128 stands for zero in the data rows.
Here are some points, each followed by its number:
[142 129  56 135 126 142 149 172 143 128 118 179 104 124 144 146 158 158
 138 121 129 168 114 102  68  95 141 140 122 138 105 104 102  98 150 152
 131 141  71 151 140 160 131 135  93 127 132 129 101  91 131 107  83 124
 130 149 139 101 140  92 155  98 122 150 150  93 135 152 145 175  82 170
  53  89] 0
[201 111 115 123 183   6 203 125 105 146 146  56 173  42 145  59  83  19
  26 172  69  40  79  23 255 234  47  74 113 184 238 196 224 190 167 138
 132 164 174  55 113 166 101 164 121 178 147 135 190  87 173  54 255 187
 181 194 146 168 208 152 176 121  36  73  34 144 134  61  59 171 235 199
 237 160] 1
[132 114 107 127 144 133 128 118 178 122 110 152 119 155  89 138 123 173
 168 195 146 173 141 159 130 129 106 120 104 111  98 105 102  78 127 142
 137 113 139  86  89 100 126 116 140 112 139 127 110 159 168 104 151 130
  83 119  73 144 122  90 150 110 144 146  98 150  79 122 124  84 143 132
 148 112] 2
[163  42 167 255  46 166 124  49  75 217  63 224  31 206 255 194 215 166
 139 122 187 110 177 190 168 154  66 141 235 182  54  49 172 156 129 195
 195 192 163 164  14  99 237 140 181 160 117  53  97 149 143  76 139 207
 151  24  77 186  77 182 180  74 123 223  73 153 144 148  35 123 200  49
 113 183] 3
[146  67 167 157 153 145 144 103 102 166 100  47 158 109 100 118 187  87
 135 175 112  33 183  92 143 147  54  88 134 150 168 135 163 167 136 105
 122  81 233 129 181  90 174 155 126  60 130 102  97 154  86  80 144 177
 133 107  80 215 150  97 191 169 103 139 130 138  88 155  87 171 149 120
 103 184] 4
[114 120 115  86 139 120 176 124 143 142 155 106 154 133  88 147 119 112
 109 163 128 153 126 125  96 147 150 170 127 105 132 143 123 151  98 126
 108 114  92 124 129 146  68 161 111 105 177 116  98 131  86 165  61 109
 169 153 144 115 139 142 117 144 133  88 127  95 150 186 126  94 121 121
 118 111] 5
[156 143 145 109 136  96 163 131 101  87 182 108 176 124 131 134  72  92
 129 107 110 173 111 115 143  80 131 165 126  84 124 151 145 109 102 156
 204 111  88 129 114 146 118 135 121 131 154 160 162 115  94 162 147  73
 130 135 166 113  54  79  60 104 108  83 135 105 179 123 156  96 134 152
 133 103] 6
[ 50 121 146 105 164 144 118  83 255 110 178 144 134 196 148 123  83 103
 176  54 158 116 136 165 153 164 147 224 127  63  85 123  79  91 125 121
 189  40 130  10  95 107 152 140 172 159 136 145 104 199 152  95 151  84
  36 122  61 152 124  65 121  31 199 134  92 141  58 121 122 152 144 125
 155 104] 7
[ 98 145 100  89  82  85  80  85 168 129  51 185  80 180 125 106 123 193
 137 220 143 175 145 195 169  78  77  89 133 138  71  77  60 122 110 106
 126  93 143  29  84  80 155  18 229 147 102 180 173 170 255 126 176 147
   3 106  34 100 128 149 156  73 158 198  94 225  30  42 108 139 123 126
 176 122] 8
[134 118  90  88 138 106 164 161 124 109 194 146 158 147  95 165 113 135
 113 136 131 171 102 111  78 101 130 155 154 131 119 153 100  89 141 149
 155 113  89 138 101 154 105 145  84  89 170 146 126 110 140 126 106  72
 113 140 161  85 128 133  77 148 114  98 108  84 141 193 171 128 135 156
  91 126] 9
[153  65 125 238  89 193 122  52 114 182 108 181  69 184 175 176 177 175
 192 116 229 144 184 196 189 155  91 159 203 156  71  80 163  82 113 170
 142 182 146 160  45 134 176 148 160 128 155  52 119 192 121 136 126 189
 125  52 107 178 102 188 179 135 152 182  64 171 146 139  93  45 201  43
 159 128] 10
[131 128  87 173  88 163 111 200 148 129  92 193 118 125 151 168 158 167
 172 129 166 129  97 113  85 109 177  83 122 168  79 139  72  82 191 198
 136 238  84 146 154 135 173 133  74 219  68 134  54  56 128 110 115 170
 140 124 126 120 146  19 148  76 159 150 196  83 100  88 144 114  64 164
  45 139] 11
[185 146 122  93  89 174  84 185 173  65 132 168 159 123 102 120 146 133
 117  49  96 127  72 117  78  95 153 184 136 148 139 182  30 104 160 141
 155 150  93 116 152 129 111 147  63 137 146 122 104  80 131 151  75 111
 124 129 204  84 176 100 120 122 157 119 171  57 106 160 197 123 122 132
  84 135] 12
[ 78  95 145 166 139 195  98  48 215 148 170 160  91 188 159 150 127 120
 195  71 224 130 186 176 168 167 121 190 175  93  85  86 101  91 113 126
 132  97 132  95  64 101 166 157 170 142 144  91 108 217 141 137 145 136
  82  95  86 161 116 156 154  97 195 158  59 176 110 106 129 106 172  66
 167  98] 13
[160  99 103 199 163 174 148 189 113 192 123  98 133  86 129 100 189 179
 164 119  71  82  86  65 204 201 213  98 103 197 199 170 230 114 234  97
 101 218 234 145 122 132 210 195  84 160  35 105 139 109  97  62 218 253
 218 120 118 160 205  88 185 148 105 121 186 161  94 171  65 158 104 150
 118 252] 14
[144 115 174 201  26 156  95 137  75 180  49 193  83 151 251 153 206 155
 120  73 118  55 165 185 155 110 111  64 181 199 100 114 150 165 121 146
 135 149 174 207 170 136 215 129 127 194  61 140 137 134 162  95 119 204
 168  40 134 144 134 217 155 165 100 200 172 129  77  98 118 142 130  92
 100 193] 15
[125 174 184 153  69 141  65 165  99 136  83 151  99 113 190 107 152 146
 128  92  85  89 134 164 115 103 147  62 121 163 142 125 132 165 100 110
  87 132 139 189 201 113 154 118 128 201  50 166 157 118 144 137 122 159
 171  97 154 102 132 182 124 180 104 160 192 128 122  78 157 149  92 109
 130 137] 16
[115 144  44 130  99 169 112 182 153  90 102 164 169 109  66 172 136 130
 138 114 193 134  94 132 123 127 179  50 137 138 148 179  99  81 220 168
  98 230  92 190 179 178 157 122  62 178  80 118  82  60 114 131 168 177
 164 135 138 131 147  19 123  50 151 119 225 104 108 118 191  37  62 143
  48 174] 17
[ 95  58 192 226  84 182 119  47 111 212 113 182  59 199 255 182 216 142
 146  92 190  64 210 196 167 149  81 131 221 131  86  62 155 167  87 121
 130 108 192 178  88  81 216 160 185 112 124  60 111 200 140 103 105 168
 155  32  87 193 117 242 182 153 140 204  80 166 120 153  76 159 167  30
 107 171] 18
[136  49 176 235  88 184 113  38 121 200  91 180  58 196 205 169 192 158
 166 132 195 110 191 186 174 168  77 149 202 151  75  61 156 134 124 156
 165 157 180 137  34  78 210 143 180 137 125  54  97 183 137  95 148 189
 127  43  68 194  95 176 180 103 150 201  68 176 128 146  57 104 199  42
 139 162] 19
[115 111 136 101 185 173 166  93 181 159 134 113 136 138 113 145 133 130
 155  98 173 168 220 113 114 129 166 111  91  60 136 123 125  80 150 109
 118 131  65 168 188 169  83  67 110  97 105 149  44 159 113 102 186 130
 138 178 119 180 127  87 132 103 165 135 142 108 131 114 114  95 137 116
 123 117] 20
[175 120 100 142 154 105 160 177 123 148 121 107 128  70 142  91 133 111
 100 138  64  96  85  53 166 171 128 119 104 191 175 164 178 133 201 131
 130 169 161 108 122 159 144 176  83 165 101 133 132  84 151  78 181 183
 179 154 147 126 187 117 177 128  85 111 119 125 112 112  94 173 146 185
 143 157] 21
[146  54 170 222  88 164 153  66  80 211 114 162  77 172 223 175 227 133
 133 131 168  90 195 161 142 133  66 132 212 153 111  74 174 174  90 144
 135 120 174 201  91 115 192 155 153 100 151  62 109 187 123  98  98 176
 189  52 111 183 117 239 182 160 107 187  90 146 142 178  69 153 175  60
 104 154] 22
[136 160 120 113 155 125 127 138 102 108 133  65 138  94 126  85 109 120
 152  78  86 108 145 116 127 138 206 157  93  93 156 115 160 166 102 144
 140 172 128  83 134  89 103 136 120 156 126 115  92 107  51 190  75  85
 179 135 169 117  72 146  68 142 154 107 170 109 200 109 153 114  62 114
 145  71] 23
New points follow, each followed by the numbers of its five nearest points above, nearest first.
[141 174 130 130  71 164  82 185 147  95 111 159 121 113 157 147 163 161
 113  85 123  83 113 149 107 130 173  97 143 171 170 133 126 153 110 137
 102 121  94 164 189 155 150 161  79 197  84 144 105 124 113 127  83 155
 183  99 164 106 131 176 116 149 125 165 198  63 138  89 186 137  67 110
 104 147] 16 12 0 11 15
[ 88  68 218 246 124 210  66  42 191 178 100 198  20 216 213 155 147 154
 177 142 212 108 151 182 144 211 107 214 174 135  49  43 148 116 142 163
 191 145 169  80   0  32 229 166 196 195  90  52  60 169 128  62 175 171
  75  61  16 184  86  75 179   0 192 208  57 172 111 133  43 152 194  56
 132 152] 19 3 13 10 18
[ 63 183 138  96 114 106  60 110 100 127  85  90 101 115 148  52  92 157
 138 122 100 129 167 174 107  88 132  70  91  80 113  86 108 158  64  70
  75 106 131 114 166  39  92  47 219 140  83 172 182 128 157 197 115  82
  77 136 110  89  97 182 107 194 152 159 147 206 167  70 140 148  65 101
 195  54] 16 23 8 2 5
[102 123  98 135 130 181  97  84 197 104 180 149 117 155 109 178 115 158
 176 107 230 141 156 164 147 157 138 148 171 110 109 103  83  81 115 134
  98 102  91 115  73 132 129 165 141 125 147  89 113 192 119 176 109 128
  92 110 112 142 110 146 136 142 185 138  85 133 167  90 159  62 137  70
 169 109] 13 2 5 10 20
[178 171 185 129 111 124  97 147  79  58 154 116 158 102  97 119  87  89
 113 101 114 179  78 106 109  72 124 168 118 103 134 141 121 144  90 139
 171 150  80 160 140 130 107 110 107 120 168 145 181 100  84 161 136  88
 136 136 193  94  66  98  54 110 118  89 143  98 165 116 179 109 139 142
 115  91] 6 9 23 5 12
[ 87 142 182 101 195 115 165 110 162 127 178  88 163 127 117 111 113 118
 166 131 127 108 146 128 165 133 162 126  91  73 140 149 155  84 135  83
 149  81 162  89 127 134 113 144 130 120 127 122 136 167 130 149 130  79
 132 140 132 157 125 139 118 155 155  91 140 151 130 125 107 121 121 131
 143 128] 5 6 2 20 23
[126 158 138 112 118 105  99 122 133 104  90 146 123 128 106 108 112 149
 136 156 139 140 128 156 143  99 109  93 107 120 116 113 112 125 104 115
 115 109 132  99 137 120 120  84 159 130 123 156 175 145 172 129 148 135
  81 131 107 124 122 137 134 127 132 143 120 158  93  70 131 120 128 140
 153 121] 2 8 16 0 6
[ 52  93 190  99 189 118 177  88 165 182 255   0 214 138 166 118 117  74
 212 111 109  44 217 113 158 114 162 116 143  21 141 191  95 132  89  89
 139  81 196  67 139  24 119 152 149 153 109 117  48 197  88 249 108  38
 171 110 155 158 128 176  76 236 199  65 153 167 151 114 128 100  85  61
 195  88] 23 5 6 20 13
[167  37 190 245  95 190 134  43  85 213  64 150  64 186 203 167 220 179
 160 201 168 112 188 167 192 156  73 165 190 180  73  60 196 127 138 134
 193 156 217 139  53  84 230 151 169  98 121  36 100 173 109  79 130 195
 121  18  49 209  96 141 198 119 138 207  94 177 118 196  37 113 204  50
 100 182] 19 3 22 18 10
[130 159 182 108 202 125 165 132 147 107 142 120 141 117 106 106 104 176
 145 194 128 159  83 113 188 135 187 140  68 115 145 129 200  62 160  89
 169 121 154  94  80 153 131 172 128 124 119 122 184 134 157 112 158 118
 130 141 114 134 120  92 129 116 136  95 133 160 144 133 104 120 124 158
 125 155] 2 6 21 5 9
[ 98 137 115 122 136 134 136 120 115 145 130 134  81 140 137 137 157 135
 129  78 129 142 163 127  81 126 148 146 143 136 116  96 133 115 133 102
 110 112 111 146 140 191 114  96 119  91 131 131  98 139 118 120  96 108
 114 148 135 112 145 170 130 138 138 149 123 128 127 146 122 181 122 137
 109 117] 0 5 9 20 2
[160 201 248 159 128 111  56 129  19  66  92  74 119  66  94  49  74  80
 115 145  92 176  97 106 103  98 138 149  46  67 146  75 171 200  49 124
 132 193  94 158 148  62  83  81 160 138 159 124 220  86  47 185 137  97
 169 152 190 103  22 133  50 130 111 100 152 143 224  76 157 113 107 128
 147  23] 23 6 16 5 9
[ 56 177 150  90 127 111  61  99 117 132  98  88 111 123 128  54 108 152
 159 124 123 113 179 173 109  80 127  58  96  71 119  93  95 151  68  52
  68  92 144 101 174  38  95  42 222 127  91 164 188 149 156 197 119  88
  69 142 107 102 112 181 120 194 166 155 152 217 145  73 134 152  67  98
 188  67] 16 8 2 23 5
[130 123  81 106 133 117 127 152 175  91 139 168 134 153  71 160 109 168
 137 158 138 161 109 162  87 147 121 118 107 112 123 119  90  81 136 176
 127 120  91 109  89 139  93 148 118 124 175 118 120 131 165 110 117 121
 120 140 120 118 119  96 119 105 109 123 118  92 125 151 163  57 127 142
 143 110] 2 9 5 0 6
[120 127  98  89 145 113 189 129 134 147 143 117 149 133  88 145 123 108
  98 163 123 161 118 125  95 152 147 172 127 102 135 147 141 150 109 126
 112 115  87 135 129 159  62 162 104 103 172 114 111 122  79 158  69 105
 172 162 151 110 140 138 122 134 123  87 133  89 157 210 117 103 125 127
 109 119] 5 9 0 6 23
[100 192 160 111 119 103  64 116  69 102  79  82 109  95 127  41  78 137
 130 131  95 152 145 152 107  90 139 100  73  72 124  78 136 167  60  97
 105 139 111 118 150  44  85  54 201 151 106 161 194 107 120 198 123  84
 104 144 138  89  61 167  84 167 140 144 151 187 200  68 148 128  70 115
 186  32] 23 16 6 5 2
[ 70 134 144  82 180 143 135  91 184 137 143  91 151 137 107 106 128 135
 184 119 160 120 201 138 139 108 158 109  95  68 122 125 106  93 122  61
 113  73 148  90 179 115 111  77 152  92 110 141 112 184 129 145 129  94
  77 146  94 161 138 125 132 152 189 130 149 169  94 114 118 131 106 117
 129 116] 20 2 5 7 13
[ 92 130  57 113 163 146 153 150 177 118 129 160 137 174 104 171 117 165
 110 199 216 178 107 150 116 126 140 127 112 108 118 142 138  42 185 188
 150 148  58 169  94 149 114 113 108 156 135 133  79 134 199  93 170 117
 111 135 105 131 109  60 115  44 149 137 134  93 122 137 160  77 105 128
  96 104] 2 0 9 20 17
[ 71 101 186 106 200 184 130  75 187 159 152  63 155 131  86 118 151 130
 205 110 176 103 235 119 113 134 165  86  80  50 140 122  96  96 125  47
  81  95 157 129 213 102 101  65 145  61 100 113  63 191  80 127 148 121
 106 163  86 204 160  82 152 165 201 126 162 163  99 133  95 112 119  95
 129 139] 20 2 4 5 13
[ 54 174  87 103 116 108  66 149 105 128 106 153  29 106 198 147  67 157
  66  91  75 179 125 152  49  87 153 161  98 147  44  85  99 163 132  82
  37  49 113 200 152 168  95  66 168  49  73 170 135 110 176 134  76  84
  54 139  76  74 120 118 138 149 108 143  91 134 108  77 101 207 126 151
 148 112] 0 16 2 9 5
[142 156  98  94 121 130 125 159 110  77 162 139 146 130  86 147 116 129
  97  92 128 154  74 113  80 107 146 176 157 141 133 152 103 119 129 135
 141 118  88 138 115 165 103 130  82  96 155 138 129 101 103 141  83  75
 105 140 177  78 131 134  76 131 135 106 131  74 146 175 180 145 122 143
  94 134] 9 12 5 0 6
